The rows of M fall into 4 groups, which share some directions, and each row is roughly a mix of its group's hidden directions, except one row that fits no group.
M, 130 rows:
[[ -4  -4  -6 -10 -13 -23  -5  16  12   0]
 [  2  -7  -3 -28  -4   8  13   6 -12  -2]
 [  6   6   4  -2 -24  19   0  -2   5  15]
 [ -9   5   1  10  15  -6   4  27   1  -9]
 [-16 -10   4  -8   6 -11  -1  -7 -18  18]
 [  7   8   3 -25  -5   4 -10  -3   1  20]
 [  8   7   7   7  -9 -25 -17   4   9   2]
 [  3 -18  -3 -11 -19  -7  10 -18   4  -2]
 [-24  -3   3 -12  -8   6  19   0  -6  -9]
 [ -3  26  -9  -1 -15  -5  -4  -6  -6  14]
 [ -2  -3  10 -13  -4 -17  16  13  -5  17]
 [-22 -10   4 -11 -11  -4   3  -6  12 -17]
 [ 11  14  14   7   7  -6 -16  17  -3  10]
 [ 18  -8  -6   2  15   2  24   3  -4   3]
 [ 19   9  -6   5 -15 -20  -3 -12  -6   0]
 [-17   2 -16  20   3   7   7  -3 -15  -8]
 [ -3  13  13 -17  -6   0 -14  10 -16   9]
 [ -6  18 -21  -3 -10   0   9  -4   6 -15]
 [  8  15  -8  19   7   4  20  -4   5  -9]
 [-10   4  19  -1  -1 -22  -3  -5   7 -15]
 [ -4 -15   8   2   1 -19   1   3  20 -15]
 [-25   6  11 -12  -7  -1  -7  13 -12  -1]
 [ 11 -11   3  -5 -11 -22   8   1  18  -4]
 [ 16  -5   9  13  -4  15 -16 -11   0  10]
 [ -4  26  -2  -9   7 -10 -11  15   0   8]
 [ 13   3   6  20   4  -5 -23  -1  10  -1]
 [-17  -1 -19 -23   6   0  -2  -8   1  -5]
 [ 12   0  18   5  -8   9  -5 -15  20   5]
 [  0  17  20  -3   5  -4   9 -20  -4  -8]
 [ 30   7 -11  -1  -2  -8 -10   1   6  -3]
 [ -1  -2   2  -9  14 -20  12  -6  -5  20]
 [-17  -2  -4 -18   4  12   1 -16 -16  -5]
 [  5 -21  -5   7  -9 -12  -4 -19 -13  -5]
 [-18 -15  -1   7  12 -16  -9 -13  -9   4]
 [  6 -16  -2   8  10  12  20 -14  -9  -5]
 [ 11   9  19 -19  -3  -9 -11   7   7  10]
 [-14  17  -7 -20   4   5   6   8  15  -3]
 [-28  10   6  -9   0   2   4   2 -15  -9]
 [ -3   3 -15  -2   9 -11 -11 -20  -6  18]
 [ 10   2  15 -11  16  14  -6   2  15  10]
 [  9   9   7  -3 -19  19   6  10  15   4]
 [ 19   4 -24  -8 -11   7  -2   4  -4   9]
 [  3  -1 -10 -12   2  24 -10 -10 -15  -7]
 [ -6  11   1  -8  -4   5  17  19  18  -9]
 [ -4 -24   3   5  20  -1   9  -1   1 -15]
 [ -8  -6  16  -7  -8   5  -6 -20  16 -11]
 [ -8 -21  10  -8  18  -6   4  13   3 -10]
 [ -9   0 -20  -3 -10  11  24   3   1  -2]
 [  3   0   0  -7  -3  29   5 -11  -6  15]
 [-25   1   7   9   3   1 -13 -18   2  -8]
 [  7   1  -5  -2 -24 -22 -10   4  -8   2]
 [ 19  13  -6 -12   3   7  17  10  -6 -11]
 [-15  16  -2  -6  14   4   3  17  15  -8]
 [ -6   4 -18 -19  -1  17  -7 -14  -3  -9]
 [-19  -6  15   4 -12  16   2  15  -5  -1]
 [  3   1  -7  -2   0   6   8  12  19 -26]
 [  2 -15  20  -4   4  13  10  16  10   5]
 [ 28  -9  -2   4  -6  -9   0   9  -7  14]
 [ 15   6 -20 -17  -2  -9  -8 -10  -8   9]
 [ -6 -17  -4  16   3  -6   6  22   9   6]
 [ -2   8  -7   5  13  -2  20  11  10 -19]
 [  5  -3  18  -4 -10   3  11   3  26   2]
 [-18   8  -9 -14   4   0   9   4  18 -13]
 [-18   1   8  14   5  -5  11  -6  14 -18]
 [-12  -3  22   0   7  -6  15   3   6 -17]
 [ -1 -12  18  -5   1  -2   0   1  28  -2]
 [ -5   6   4   1 -18 -25 -10   6   4  10]
 [-17 -12  -9  -2 -20  -9 -12  10   4  -4]
 [-11   4   9  13  -7  -9 -14  20  -8  12]
 [-11 -21   4   4 -14   6 -15   3  15  -1]
 [ -4  -3  -8  -5 -18   7  16  19  -5  14]
 [ 16  -2 -15  10   7   2   3 -12  -2 -23]
 [ -3  18  -9   0  -4   7  21   8  14 -12]
 [  1   1 -10  10 -11 -29   3  11   4  -1]
 [ 18   2 -23   4  -8   0 -12 -14   5  -1]
 [  1   9 -12 -19 -17  -7   1 -18   6  -1]
 [  0 -21  -9   0 -12 -17   6 -13  -6 -11]
 [  6 -22  18 -11  -1  -5   1   9   8  12]
 [  1   1  -4  17  -1   9 -27  -3  -1  12]
 [-12  -8  17 -11  -4  16  11  12 -10  -6]
 [  9  18 -10 -10 -18  -2 -17  -5  -8   5]
 [ -6 -14  -1   8  19  20   7   9  10   4]
 [ 14   2  14  -2  -9   8 -19   2 -12  15]
 [ 16  18   1   7   0 -11   0 -22   5  -4]
 [-13  -7 -13  25   8  12   0   7  -2   1]
 [-16  18 -12  -8   8  -9   2  12   9 -13]
 [ -4 -24   7 -10   1   2  11   5  19  -5]
 [ 11  22  -2  -3 -12   0 -12  15  13  -5]
 [ 12   4 -20   9 -16 -18  -6  -1  -8   1]
 [  5 -18  -2  12  -1 -10   3   8 -25   2]
 [ 17   0 -16   5   8  -2  -7  -3  -2  25]
 [-16  -1  14   6  -3  15  -5   0 -24   2]
 [  8  16  22  -7   9  11  -7  -8  -7   8]
 [ -7   6   0 -24   6 -16 -11  10  12   1]
 [  4  -4  -2   5   0 -27 -19  -6  -3 -10]
 [  2  -2  20   6  -1   0 -16  16  16  10]
 [ -1 -17   2  -5  -3  -7 -27 -10  -9   2]
 [-20  -2  10  11  -9   9 -18  -9   7  -4]
 [ -8   4   6 -15  -1  -4   7   8  28  -6]
 [ -6   2   6  21  10   1  12  20   5 -11]
 [-17   6 -10   7  15  -1   8  17   0 -15]
 [  4 -15  -7  -3   8  23  -9  -7 -10 -13]
 [  9 -10  -4  -5  20  -4  13  -4 -20  -9]
 [ 16 -15   1 -17  -6   1   0  16  -9  12]
 [ -4   5  -9  -5   0  24 -22  -9  -3   2]
 [ 13   3  -6  -8  21  -7  -5 -22  -2  -8]
 [ -2 -17  15   6  12 -11 -22   4   1   5]
 [ 18   0  12 -15   7   3 -16  -3  -9 -13]
 [-14   3 -19   2  -4  -5  18   0  -1 -19]
 [ -1  16  -1   8 -21  10   0 -10   4  18]
 [-10  -4  -9   4  -8  -5  23  -3  10 -20]
 [  1  -4  12   7  14   0   7  20  18 -11]
 [  0 -21   4  -9  17  -4   7  -5 -20   2]
 [  3  12   6  10  12  -4  10 -21  14 -10]
 [-19  -7  11  -5  16   7  18  -7  -6  -5]
 [ -1  -3 -18   1   4  24  -8  -9 -12  11]
 [ -6 -10   7   1  15  24   1   1 -14  11]
 [  9  -9  12  19  -1  10  -4 -14  -4  18]
 [ 18   3 -25   3  -3  17  -8  -4   0  -2]
 [-22   2  13  -5  -7  -4   7  -4   3 -23]
 [  3 -13   6  19  14   5  -5  11 -18   5]
 [ -6  -2  22 -17  -1   3  -5   1 -10 -19]
 [-10   0  13 -17   8 -19  14  -7  -4  -7]
 [ 14 -16   3  -3  -9  -9 -13 -13 -14  11]
 [-14   9  -5  -8  -5   4  20  12  16 -10]
 [ 25   2   2 -10   5  -3 -14  14  -5 -11]
 [  9   0   7  11  13  -2 -23   5 -15   9]
 [ 17   7  19   6  -8   9 -10 -10  10  12]
 [ 15  19   5   5  -6 -17 -12   9  -9   7]
 [ -2   1 -10 -14 -10   5   0  10  15 -23]]

In each list below, one row fits none of the groups, and each other row fits one group, some only roughly. Which row is it?
    K_281: [ 10  19 -21  -3  -6 -16  -8  -3  -3  -3]
    K_879: [-18   5 -10   9 -13  13  -2 -10   5 -17]
    K_140: [  0 -17 -13 -14  -6 -10  -6 -18 -13   1]
    K_616: [ 10  -5  -5 -10  -7  16  -1 -13 -17  17]
    K_670: [ -7  -8   9  -4 -20  10 -11  -6   3  20]
    K_715: [ -3  14 -10  16  15   0   9 -12  12 -12]
    K_411: [ -4 -16  13   0  23 -14  -4   6 -10   5]
    K_949: [  6  14   0 -25   8   6   2  10 -14   7]
    K_139: [-1 -7 11 -2  9 -8 28 11  3  6]
    K_361: [-11   5  16  14   9 -16   0  17   2  -9]

K_361
    K_793: [ 14  19  13   4   0  -4 -18   2  13   7]
    K_776: [-10  16 -15   2   1  13   8  12  14 -13]
    K_611: [-11  -4   4   5   3  31  -1  -4  -6 -11]
    K_81: [ 15  16 -11  10   3   3  11 -14 -15   4]
    K_644: [ 17   9   6   7  10   0   7  -3 -21  16]
    K_902: [  0  -1 -10 -21  11   8   4 -18 -12  -9]
    K_20: [-3 -4 -2 23  8  2 21  5 16  1]
    K_104: [  5 -14  -4 -20  -1 -10  13  -3  16 -10]
    K_489: [  3   0 -11   9 -24  14  -4 -14  10  -3]
    K_944: [ -5  -6  -1   4   3   6   0 -20  26 -12]
    K_430: [  2  -1 -19 -13  -6   6  12  -1 -23  -6]
    K_271: [ -2  -3 -13 -13   5  15  -4 -11 -18  15]
    K_265: [ 5 -6  9  4 -3 19 11 25 -2  3]
    K_308: [  4 -13  -1   3 -15   2   1 -29   5  -6]

K_776
    K_304: [-18   4  -2  -8 -12   8 -14 -14  -6 -16]
    K_794: [ -5   6  14  -4 -14  -4 -27   5  -8  -3]
    K_819: [ 9 12 18  0 -2 19  4  4 16 11]
    K_917: [ -7 -19   4   1   3   7  -1 -17  20 -12]
    K_969: [-10  -1   6  18   0  10 -20  14  -2  12]
    K_219: [-24  -5   7  -6   9 -19  -8   9   1   7]
    K_958: [  5   6   0   0 -22  -1  11 -20  12 -10]
    K_735: [-14 -20  18   3   6   6   9   5  10   9]
    K_560: [ 18  -1  17  12   0 -13  -8 -11 -14  -1]
    K_812: [ 10  10 -12  10 -11  16  11  -6  14 -13]
    K_923: [ -4   5  -2 -10  11 -13   4 -24  -1 -16]
    K_284: [ -8   2  -8 -23   6  -9   3 -20 -12  -2]
    K_962: [ -2 -33  -2  -7   1  -9   0  -6  -8   2]
    K_468: [-11 -23   1   1  13  -4 -14 -13   7  -9]

K_560
    K_208: [ 15  19  13   6   0 -18  -3  -3 -11   6]
    K_144: [-12  -5 -10   6  -6  29  -1   3  -7   7]
    K_76: [  3   9  -8  -3  -8 -31  -1  -4   7   9]
    K_787: [  4 -10 -13   6   1  11  13 -22  -9 -11]
    K_508: [-25   1 -13  -7  -6  -3  13 -15  -4  -6]
    K_32: [ 3 -9  1 -1 14  9 29 -1 -7 -8]
    K_341: [  5  -9 -10 -15 -24   1  -4  -5 -17  -3]
    K_132: [-12 -17   9  14   9  22   0   4  -3   2]
    K_964: [-28  -9  -1 -14   1  12  -1   7  -5  -7]
    K_36: [ 12   8 -12 -18 -12 -10  -9 -11  -4 -13]
    K_24: [-7 -5 18 -3  8 -6 26 12  3 -2]
    K_925: [ 22  -6   0   1 -20   1   8  14  10  -1]

K_925
    K_226: [ -3 -11  20  -8  -2 -16   8  18   6   4]
    K_848: [15 10 11  7  0  3 -9 15 16 16]
    K_745: [ 6 27 -8 -5 -5 -2  6 14  9 -9]
    K_126: [  4   6   3 -22 -19  -1  13   3   6  13]
    K_723: [ 15  -7  -9  -1  15 -10 -11  -6 -14 -16]
    K_39: [ -1   6  -8  14  12 -16  -5 -19 -15   0]
    K_516: [  0  -2  12 -15  -5  10  -1 -27  -2 -10]
    K_7: [ 5  4  4 23 17 -8 12 -3 16 -1]
    K_295: [  0   1  -7 -12 -15 -28   3   7  -4  -2]
    K_409: [ 19   2  14 -15  11 -17  -7  -5  -2  -5]
    K_914: [ -9  25 -10   3  -7 -16 -13  -3   1   6]

K_848
    K_96: [ 11 -13   9 -20   9   7  13  13  -5   8]
    K_221: [  5  -2   4  -2 -21   7 -20   9  17  -1]
    K_553: [ -9  -3  10  -6  -1 -14 -26   4  -7  12]
    K_646: [ 3 -8 13  7 -2 -4  5 17 -1 27]
    K_788: [ 20  16  -2   9  12 -12 -12   6  -6  -7]
    K_153: [  2  13  -5  28  -6  -7 -13  -7  -6   0]
    K_442: [ 11   3   5 -17 -17 -21   0   5   6   8]
    K_196: [-19   1 -16  -4   7  -2  13 -21  -1  -2]
    K_506: [ 24 -13 -13  13  -4  -7   2   3  -2  11]
    K_886: [  2  11  -2 -12 -17 -10  -9  -9   6  21]

K_886
    K_258: [  1  23  -8  13  13 -17   4  -1  -8   1]
    K_698: [-11  -5  26 -14  -7   1  -6  13  -4   6]
    K_587: [  2  -2  10  -7  13   2  20   3 -18  16]
    K_562: [-12  24 -11 -11  -3  -7  14  -3  -9   6]
    K_351: [-12  -6  -7   9  -3  29   6   5  -8   5]
    K_373: [ -3  21  -4  -4  10 -17   8   6  18  -5]
    K_908: [ -2  -7   6 -17  -4  20   6 -11  16  10]
    K_313: [-11  10 -12 -14   8  24   6   3  -7   8]
    K_261: [ -7 -11  -2 -14   7 -17 -23   6  -8  -1]
    K_696: [ 15  -3  -5 -17   0  -5   2 -19 -16  10]

K_696
    K_434: [ 12  11  -6   3  -6 -13 -20 -10   8 -14]
    K_328: [ 11   2  11 -15   2   8  15  10 -14  17]
    K_213: [ 0  3 27 -5  0 14  0 16  8  5]
    K_165: [  3  10 -16 -11 -10 -20   1   6 -17   0]
    K_142: [ -2  23   2  18   7  -1  -4   5  12 -14]
    K_338: [-16   5  -6   8   0 -11 -19 -18  -4  11]
    K_518: [  6  -4   4  12  -8  19 -14  21  -4   6]
    K_366: [ 10 -20   3   8 -11   9   7  -3 -17  13]
    K_416: [ 16  -4   3  22  -6 -18  -2   4 -12  -5]
    K_933: [ 14   8 -12  -4  -8   6  -2 -25 -10  -6]
    K_637: [ -6  25 -12  10  -2  -7   7   3  15  -7]
    K_318: [  0 -10  17  -3 -12   5 -19  10  13  11]
    K_956: [  0  -5  -3  10   1  30   7   7   1 -13]
    K_380: [  4  21  -7  -2  21  14   5 -12  -1  -1]
    K_558: [  3  -4   7 -21 -20   8 -14   6  -5   9]

K_213
    K_873: [  9  -7  -5 -12  21  10  13  -5 -12   9]
    K_997: [ 17   1   9  -4  18  20   2 -12   3   7]
    K_922: [  3 -23  -8  -6  -8  17   5 -15  -3  -7]
    K_804: [ 0 -6 -8 -6  8  4 30  7 -3 10]
    K_656: [-1  2 -8 19 18  7  2 19 -5 10]
    K_461: [  4  16  -9 -16   0  -3  13   5 -20  10]
    K_906: [-12  -4 -29 -10  -1  12  -1   6   1  -6]
    K_292: [ -3   4 -11 -16   4   2  -6  20 -19  11]
    K_73: [ -2  -7   9 -31  -8   5 -11  -3   2   0]
    K_746: [  6 -20 -11  -9  -7 -14   0   1 -20  -6]
    K_72: [ -6   0  20 -12   5  23  -5   3 -12   5]
    K_720: [  9   3  -6 -30 -10  -4  -7  -5   7  -6]
    K_154: [-20   1  25   3   8   6  -4   0  13  -1]

K_746
    K_249: [ 18  -9   1  21  10   8   4 -11   2 -12]
    K_890: [ -1   4   5 -12   2  -5 -27 -15 -11  -4]
    K_971: [ 27  -7   2 -17  -6   1  -5 -11   8   0]
    K_963: [  9  -3  14  -6  16  -5 -15 -14  -5 -16]
    K_190: [ 11 -19   2 -10  -7  17  -1 -15 -12   3]
    K_585: [-17  -2  11  11   4   1   2 -16 -18  14]
    K_811: [ -4 -11   7   6   5  28   9  -7  12   2]
    K_887: [  2   2  -7  -4 -15 -12  14  15   4  21]
    K_179: [ -6  -8 -14  20  -2 -16   3   7  17  -5]
    K_449: [ 23  -6  14 -11   2  11   0  16   1  -5]
    K_391: [-1 -9 -7  6  5 15 19 10 -3 21]
    K_97: [ 11  -3 -16 -13  14  15  13  -7  -9   3]

K_585
    K_143: [  2  11 -21  -6  15  -7  18   9  -8   0]
    K_772: [-16 -11 -13   1  15  12   0 -13   1 -14]
    K_952: [-11  21   6  -8   8   8  -7  -5 -21  -2]
    K_321: [  1   5 -24  24   0  -8  -3  -3   6  -3]
    K_870: [-15 -14   4  -9   0  -2   0  11  25  -5]
    K_740: [ -5 -22   4  -6  -3  20  12  -5 -11  -6]
    K_642: [  1 -15  -8   8  13 -12 -12   6 -22  -1]
    K_522: [  0   3   4  19   5   6   9 -17 -21  -3]
    K_325: [-20  12   3   9  -4 -22  -1   7   8  -7]
    K_88: [ 8 -5  0  3 -6 32 -7 -5  7 -1]

K_88
    K_608: [-15   2  -7 -15 -13  13   4  -7  -7 -20]
    K_699: [  9  -2  -2  -3   8   8  22 -11 -20  10]
    K_336: [  5   2 -14  12  15 -13  -6  -9  -5 -20]
    K_439: [ -4  10  -7 -13  17  22  -9   7  -2  10]
    K_651: [  0  10   2  15  13 -20 -19   0  -3   7]
    K_233: [20  6  1 16 14 -8 15 -5  7  4]
    K_354: [-12  -3 -10  -4  -9  -2  15 -11 -15 -19]
    K_445: [ -2 -11  20  -5 -23  -3   0   9  11   6]
    K_993: [ -1   5   3  11 -20 -12 -14   8  15 -11]
    K_260: [-18   2 -13   8  -8  22 -12  -7  -5   1]

K_445
    K_909: [-25   1 -11 -10 -13   1  -3  -2  -5 -16]
    K_256: [25 -8  5 18  9  6 -6 -7 -4 -4]
    K_286: [ -4 -14  -3  -9   9   9   6 -28   2  -4]
    K_94: [ 16   2  -9  -4 -19  -5  -8 -13 -18  -3]
    K_327: [ 14 -10   4   1  23   1  15   5 -14  -7]
    K_830: [ -8  -4  -8 -10  18   0  21 -17  -3  -1]
    K_576: [-12 -24   0 -21   8  -4   4   7   5   2]
    K_501: [-21 -15   1  -8   0  17  -5   4  12  -9]
    K_302: [-6 11  1 10  8 25 16 11  0  0]
    K_287: [ 25   9   5   4 -14  17  -6  -2  -2   9]

K_286
